(in the rows, 128 means zero)
D: rows in several groups, each row roughly a mix of its group's directions
D (160 x 13)
[[ 94 151 153 137 147 105 132 116 143 118 126 145 178]
 [125 142  97  94 101 176 151 136 145 136 135 141 122]
 [147 118 142 130 108  76 117 147 104 117 160 106 116]
 [124 150 107 103  92 127 152 106 114 147 138  98 162]
 [117 105 131 107  84 118 110 165 117 130 146 134 163]
 [107 148 100 141 141 166 135 129 167 134 110 154 152]
 [103 129 106  76 133  96 108 130 158 135 133 147 127]
 [134 123  82 113 107 123 143 141  94 136 117 108 167]
 [171 117 116 126 119 151 125 130 109 128 126 109  72]
 [163 133  98 108 134 149 120 110 159 119 100  99 150]
 [133 133 128 121 132 106 157 106 113 177 136 108  88]
 [ 89 149 116  96 139 106  96 135 150 119 129 104 154]
 [138 116 131 130  97 124 142 106 158 144 172 151 160]
 [113 115 176 127 123 125 116 106 163 106 137 153  99]
 [111 149 157 163 124 114 133 159  94 139 163 133 121]
 [151 110  96 123 144 119 150 101  91 162 130 109 113]
 [126 154 152 158 129 113 136 156  85 139 156 128 104]
 [132 143 188 153 145 139 125 113 152 130 133 142 101]
 [138 160 126 122 148 144 145  90 134 133 102 129  81]
 [143 136  93 102 122 158 115 115 141 122 113  93 166]
 [ 88 148 132 100 148  97 106 134 144 126 142 121 165]
 [138 112 120 118 100 137 140 109 159 141 168 159 160]
 [154 117 104 124 127 135 158 108 100 169 165 122 132]
 [ 85 154  99 145 123 124 113 165 114 151 132 135 149]
 [105 125 114 105 131 183 143  98 143 121 114 147 147]
 [114 112 106 118 139 117 150 126  91 165 144 106  91]
 [130 107 116 119  99 132 140 111 150 144 177 151 160]
 [105 158 128  93 133  96 116 133 143 107 151 117 165]
 [ 91 152 127  96 151  84 119 138 133 130 139 112 152]
 [162 136 110 106 123 158 118 124 135 122 126  76 155]
 [138 116  97 107 113 186 140 123 142 129 140 153 139]
 [164  97 165 116 130 121 140  92 147 103 131 128 111]
 [116 102 150 151 157 138 112 145 146 119 132 176 104]
 [125 132  66  80 128 128 124 117 132 132 114 131 120]
 [114  89 140 151 157 124 117 142 164 119 142 163 111]
 [153 126 122 130 141 107 160 121  98 152 132  92  90]
 [144 121 172 181 130 150 141 123 107 119 126 113 117]
 [101 149 144  91 152 108  93 122 127 134 163 122 143]
 [128 130  80 121 125 101 148 144 103 134 121 111 171]
 [167 102 136 149 111 157 144 122  99 145 134 146  96]
 [106 135  99 110 140 179 132 121 148 131 103 140 158]
 [127 150  85  92 154  99 117 136 152 151 126 141 125]
 [116 131  98  98 122 142 128 139 110 151 127 101 180]
 [135 160 118 129 159 147 146  96 118 138 103 115  86]
 [131 118 118 122  92 125 147 116 160 144 164 159 158]
 [111 103 159 141 173 123 103 141 132 140 137 163 111]
 [109 141 136 131 154 152 103 145 100 107  94 101 101]
 [166  93 118 155 100 158 144 136 116 132 115 138 101]
 [117 151 141 124 161 128 107 146  99 117  92 101  96]
 [130 140  76  81 137 110 120 126 131 150 112 132 113]
 [137 127 102 101 118 180 147 128 142 152 141 160 128]
 [133 124 155 135 159  81  90 116 116 111 122 109 141]
 [146 111 119 126  99 124 148 111 156 142 170 152 160]
 [119 161  89  94 139 110 132 140 154 144 133 144 159]
 [ 87 136 145 141 138 105 133 123 153 122 130 153 177]
 [134 132 152 150 101  95 122 147 102 138 170 112 105]
 [117 133 108 110  89 171 154 135 145 135 163 135 132]
 [115 102 144 119  84 111 118 159 124 119 149 137 167]
 [142 126 105 105 132 160 158 126 104 164 152 117 100]
 [132 132 117 107 142 122 149 114 101 166 133 100  83]
 [164  99 160 109 136 131 142  88 143 100 122 125 117]
 [163 114 106 118 104 166 113 133 113 132 123 110  86]
 [127 136  93  81 143 101 106 135 154 156 126 140 129]
 [ 87 156  97 146 126 135 117 165 115 159 126 136 139]
 [127 163 113 107  84 130 159 112 111 132 133 113 158]
 [136 160 112 135 161 147 154  89 132 125 106 124  97]
 [133 110 117 125  93 140 139 104 153 134 169 147 165]
 [130 116 136 144 131  61 112 161 122 129 132 133 114]
 [131 168 103  98  97 132 144 115 127 115 127  93 152]
 [119 142 137 135 156 148 106 137  97 107  90  99 100]
 [117 130  91 118  98 182 150 134 131 134 132 149 138]
 [167 104 132 163 116 158 146 131 119 120 111 149  95]
 [121 136 102 107 100 186 149 127 139 142 143 144 128]
 [168  94 160 113 135 115 137  99 152 101 124 128 113]
 [144 119 154 147 123  88 116 161 114 150 144 114  93]
 [131 128 172 158 146 158 108 126 149 120 142 140  92]
 [115 137 110 115  98 176 160 142 148 143 132 148 109]
 [137 164 105 103  89 140 131 112 108 129 117  88 132]
 [120 134 165 162 137 122 136 168 110 151 151 139 101]
 [155 126 101  98 127 167 136  94 153 110 112 113 137]
 [129 140 122 111 106 185 136 137 147 132 156 155 146]
 [151 107 111  91 121 158 120  98 154 129 107 100 135]
 [121 125 148 144 139  93 134 149  95 142 132 150  80]
 [120 112 140 119  86 140 118 160 118 131 148 125 178]
 [131 173 110  98  95 136 149 111 111 128 130  98 144]
 [170 107 156 114 136 126 140  92 149  90 127 121 130]
 [119 127  98 104 108 181 153 145 133 143 146 145 117]
 [101 130 164 167 132 111 130 157 119 154 145 152 111]
 [133 111 102  90 111 156 119  90 148 119 113 108 151]
 [111 107 130 117  96 102 113 168 120 127 151 134 168]
 [ 93 153 150 136 134 106 139 128 136 116 123 157 178]
 [116 136 116 113 128 170 143  82 141 106 117 141 158]
 [145 150 101 102  88 129 137 116 120 122 130  85 155]
 [152 101 125 165 104 165 140 113 122 141 115 139  94]
 [150 120  99  95 129 148 118 112 154 109 109 101 164]
 [165 100 172 121 131 136 142  94 146 114 132 122 108]
 [146 114 122 138 151 115 155 128  91 160 135 105  89]
 [ 82 148 137 102 140 103 107 135 135 134 138 135 171]
 [131 130 140 156 125  71 116 165 119 139 144 130 108]
 [ 91 158  95 149 125 114 114 165 112 152 127 137 139]
 [164 106 104 118 116 151 122 133 127 129 138 104  76]
 [135 126 112 116 140 135 161 134  98 172 145 117  89]
 [122  89 143 149 172 139 118 146 142 138 124 160 105]
 [119 137  98  69 133 122 102 129 142 160 123 132 120]
 [130 143 176 157 141 153 122 122 149 118 138 146  90]
 [134 103 154 151 172 126 120 144 130 125 128 162  92]
 [130 117 161 182 118 158 138 135 112  98 140 122 130]
 [146 121 113  98 126 158 120 106 148 112 114  96 170]
 [120 168 110  99  83 134 133 119 102 139 121 106 145]
 [127 159 122 148 184 142 141 110 123 138 116 111  99]
 [115  97 152 120 101 125 111 151 118 137 144 114 179]
 [151 108 148 132 112  69 110 140 122 122 148 106 120]
 [108 132 173 145 147 155 110 121 151 113 145 141  93]
 [136 158 106 113  73 142 146 112 110 129 120 106 145]
 [ 89 156  98 141 124 135 115 166 105 160 128 127 135]
 [121 153 140 131 160 129 114 146  98 119  89 102  96]
 [148 131 148 151 122  90 112 164 112 149 149 100 110]
 [171 105 112 114 125 149 114 136 115 134 140 103  82]
 [116 128 137 126 112 135  97 139 164  80 121 144 161]
 [133 111 115 123  90 119 151 110 159 141 166 148 155]
 [131  99 124 117  81 119 114 165 105 132 138 125 162]
 [161 107 112 118 124 149 110 132 114 138 135 106  73]
 [147  93 123 145 102 173 140 119 113 161 129 147 126]
 [167  96 120 158 117 164 157 123 121 140 117 135 105]
 [167 107 131 163 118 146 149 128 120 117 117 142  84]
 [139 131  65 118 126 109 143 142 103 135 115 114 151]
 [136 137  96  75 119 125 115 129 149 161 122 134 157]
 [137 109 128 122 102 112 145 114 168 145 166 159 149]
 [143 107 113 122 100 132 140 107 160 136 160 157 164]
 [166 100 172 119 139 130 141  96 148 107 126 125 116]
 [108 151 133 130 153 132 113 149  99 119  83 107  98]
 [115 104 154 150 170 134 111 147 140 126 122 171 111]
 [123 112 156 127  88 115 126 155 125 132 147 132 180]
 [135 123  84 119 107 114 156 129 101 124 114 113 171]
 [117 146 138 141 157 128 112 143  95 116  85 102  99]
 [ 79 155 134 109 144  94 118 127 139 131 132 124 165]
 [168 104 116 127 123 160 121 143 107 137 118 121  80]
 [ 83 161 136 101 141  96 120 124 131 134 140 125 163]
 [143 111 118 111 153 123 149 125 100 163 143 110  84]
 [157 127 116 121 117 158 125 126 107 137 126 116  66]
 [141 103 116 124  99 118 149 110 158 143 169 150 153]
 [128 131 108 132 105 176 167 151 130 148 147 148 119]
 [120 126 120 114 152 177 140  98 150 128  92 145 140]
 [ 94 165 143  91 141 104 118 122 125 128 160 132 150]
 [119 121 152 135 152  64 101 126 121 119 121 112 129]
 [128 115 160 148 157  95  86 118 121 101 114 115 139]
 [ 94 147 124 102 147  87 105 144 147 113 129 111 154]
 [115 130 173 137 147 133 101 129 162 123 146 149  92]
 [133 115  98  96 124 158 129 108 166 105 115 127 160]
 [146  92 106 128 125 134 168 123 113 152 158 114  98]
 [111 102 127 101  76 122 126 140 126 113 139 137 168]
 [122 110 152 151 174 119 109 140 141 117 126 154  89]
 [128  95 120 122  97  92 121 155 123 126 140 131 174]
 [140 137  94 125 128 125 147 134  82 153 108  93 149]
 [129 158 127 124 155 154 156  80 128 137 102 110 116]
 [123 123  98 118  95 178 163 123 137 144 142 138 119]
 [160 128  97 103 126 150 125 102 161 106 111 105 150]
 [139 151 121 149 173 146 132 111 130 130 115 125  76]
 [124 140  92  72 134 137 105 129 145 160 123 130 132]
 [141 131 150 148 119  78 118 157 102 127 157 110 117]]
one row of each group, then the others: which group is each in?
[148 145 113 154 171 147 146  98 131 123 109 117  95] : Y
[119 118 126 119 119 136  92 125 155  89 123 150 174] : R
[ 97 145 155 138 148  97 139 129 121 133 115 151 176] : Z
[144 127 148 149 116  79 115 159 111 137 155 109 108] : C

[141 126  81 123 132  99 146 134  95 145 109 102 152] : Y
[169  97 163 110 127 127 137  98 146 101 134 116 118] : C
[119  97 144 155 166 125 107 145 153 116 125 156 100] : Z
[ 90 149  94 135 126 126 113 165 103 162 120 128 129] : C
[157 126  93 100 127 137 112 125 149 114 110  91 161] : C
[127 131 171 122 120 141 112 112 165 120 135 160  90] : Y
[124 145  79  77 135 115 118 129 128 154 115 129 115] : Y
[ 94 162 125 104 129  98  96 124 145 109 128 103 149] : Z
[112 129 158 162 150 108 137 163 126 143 134 164 105] : C
[104 165 130  94 128 110 115 135 139 103 141 127 173] : Z
[139 130 163 146 157  76 109 127 114 119 121 102 123] : R
[123 130 137 122 129 129  94 124 164  93  89 155 151] : R
[127  98 148 155 156 120 104 147 145 111 126 160  95] : Z
[140 142 108 149 150 163 145 100 118 112 110 120  85] : Y
